Named turns come first, each shown by rows before and after it. Which turns, in which order, take the first row of each pair that follows to the second? Write the first one first, as in the answered first pair.
G:
[ -9.1  -8.7   0.9  -3.4  -8.9 -11.8 -13.9  -8.2  -4.8  12.9  12.0  10.1] => [ -5.8 -13.8   3.9   0.7  -3.4 -15.7 -10.2  -4.9  -6.3   8.7  14.3  10.2]
[  5.9  17.8  11.3 -22.3  13.2   3.7  -4.2  16.3  12.2   8.0  -9.1   5.3] => [  9.5  16.9  15.4 -15.2  20.7   2.1  -3.1  15.3  10.4   1.3  -0.9  12.9]
[-17.4  -7.3 -15.9 -26.8 -16.2   4.6  -7.4  -7.1   2.6  24.7 -21.5  -9.7] => [ -3.0  15.6  -1.1   3.7   0.9  12.1 -14.0 -19.8  -5.7   4.1  19.5  38.6]
H:
[-13.2   5.7  -1.9 -32.0  -0.5   0.9 -12.8   1.3   0.2  26.3   7.3  11.2] => [-15.1 -21.1  -9.5   3.1 -21.3  -1.9   0.6  -1.9   4.1   2.8 -18.0 -25.3]
[ 13.8 -16.9  19.4  18.1  -0.6  -1.7   5.1  20.5  -4.9   4.2 -13.2 -24.3] => [ 13.0   6.6  23.5 -12.4  14.5   2.6  -7.2  20.2 -11.8  25.9   7.0   8.1]
[ 11.0  18.7  10.2  -6.2  10.8   2.1  -9.2  -4.3  -0.4 -10.5  25.3  33.7] => [ -6.9  -7.3  -6.5  24.6 -29.8   2.1  -7.9 -17.7 -12.7 -17.9   5.7  13.5]
D:
[ -6.2  -1.3   0.1  -6.3  -0.9   4.9   3.4  -1.3   3.9  -1.9 -15.1  -8.7] => [ -8.8   3.7   1.4 -11.4   3.4   3.9  -2.6  -4.1  -5.2   3.3  -0.1  12.1]
[ -1.3 -13.5  -1.7   7.4  -2.5 -15.3   5.3   1.2 -11.6  -8.4   4.6  -5.9] => [ -6.8   1.7 -10.1   3.3 -19.7  -0.5  -1.7  -6.0  -6.4   0.5  -5.3  -8.0]
[ -9.5 -25.0  -5.1  11.5  15.3 -13.4   7.5   2.6 -10.2  -5.7   5.7  -7.3] => [-18.8  -2.7 -17.3   4.5 -15.1   8.3  -4.5  -9.6  -0.5   7.3 -13.0 -13.6]
[-2.2  3.6 -6.0  0.6  3.2 14.4  2.0 -3.0  5.6  2.0 -5.6 -6.6] => [-1.7  2.3 -2.4 -0.9 12.8  9.4  1.1 -0.4 -0.8  2.3  7.2  7.6]
Pairs:
Between the rows of a pair lie 2 to 3 turns.
[-14.8 -30.3  -0.2   6.3   1.2 -14.6   1.0   4.2 -25.7   1.8   0.3   4.2] => [-16.1 -16.8  -2.0 -22.3   5.3 -10.3  -5.4   7.9 -19.7  19.0  -2.2   6.5]
H, H, G
[ 13.2   2.6  17.2  25.6  33.1  16.5  30.5  17.3  -1.1 -29.4   3.9 -19.5] => [ -0.3   7.8  14.5 -32.3  45.9   8.0  19.2  29.9  -9.2  10.0   8.7  -3.2]
G, H, D
[ 17.6   7.7   6.6  16.7   1.7   4.8  -0.8  -6.0   9.2 -13.1  -6.5 -12.5] => [  2.0   3.7  -3.8  16.1 -19.6   7.4 -10.4 -16.7  -5.1  -1.8  -6.0  -0.5]
H, H
[ -2.3  26.0 -11.4  12.7 -15.2 -10.2 -21.9 -12.5  11.2  16.9  -0.2  -1.8] => [  5.1  12.1  -2.5  27.4   4.7 -24.9 -14.8  -8.1  -0.7   1.7  18.7  12.6]
G, H
[-13.5  -5.6 -11.8  23.3  -4.4  -0.8   5.7   6.9 -15.8  -3.5 -15.0 -22.0] => [ -3.9  -1.3  -0.1  13.5  27.3 -11.2   5.1  14.1 -23.3  -3.1  10.6   3.2]
D, D, H
[  1.0 -12.2  -2.0   6.7  -7.7  13.7  11.9   1.0  12.0   7.7 -28.3 -22.5] => [  4.2 -17.9   0.5  11.0  -1.7   9.1  15.5   3.6  11.2   1.2 -26.1 -22.6]
G, G, G
[  9.4  -4.8   7.2  12.9  12.8  -5.5  16.6   8.7  -4.7 -21.8  -4.8  -4.5] => [-10.7 -16.5  -1.7 -11.8   0.6 -13.3   8.1   6.4 -22.0   3.6  -2.2   6.2]
H, G, H
[ 15.1  19.6   2.4  13.1   6.6  20.4   3.4  -3.4  14.1 -15.3  12.9  16.2] => [  0.9   6.8 -10.7 -14.4 -10.3  19.1   6.0   5.9  21.9   3.8 -20.5 -19.4]
G, G
[-17.8   1.7  -4.3  -3.0 -25.7  -0.8   0.5  -1.4   1.5  10.5 -12.4   2.5] => [ -0.3  -3.8  12.8 -10.8  14.2 -14.1  12.3  17.8   9.9   0.0  -0.6   1.3]
H, H, D
[  1.7   8.0 -11.6  23.4  -4.3  26.1 -19.3  -0.8  16.6  14.2   9.1   9.0] => [ 12.4  10.9  -7.0  18.8  10.4  25.5 -13.8   8.2  27.8   9.0   5.2   0.4]
G, D, H
[-28.4 -15.1 -15.9  -1.6 -23.8  -8.5  -4.8 -17.9 -20.3   4.7  10.5  19.7] => [  4.3  22.3  -1.4 -27.9   8.1   8.8   4.1   5.3  32.8   1.0 -14.5 -18.1]
H, G, H
[ -0.2   3.4   1.0  13.2   9.0   7.3 -21.4   9.8 -26.5   5.8  13.9   9.0] => [  9.1   9.1   6.1   0.7  24.4   5.8 -18.0  19.2 -14.1   6.5  10.0  -0.7]
D, H
[ 2.3  7.2  1.3  3.4 -8.4  8.5  2.3 -0.4 10.1 -5.6 -8.7 -6.0] => [-0.5  6.6  2.9 -8.1  3.1  1.1 -3.8  0.7 -2.9  3.0  8.0 16.2]
D, D, H
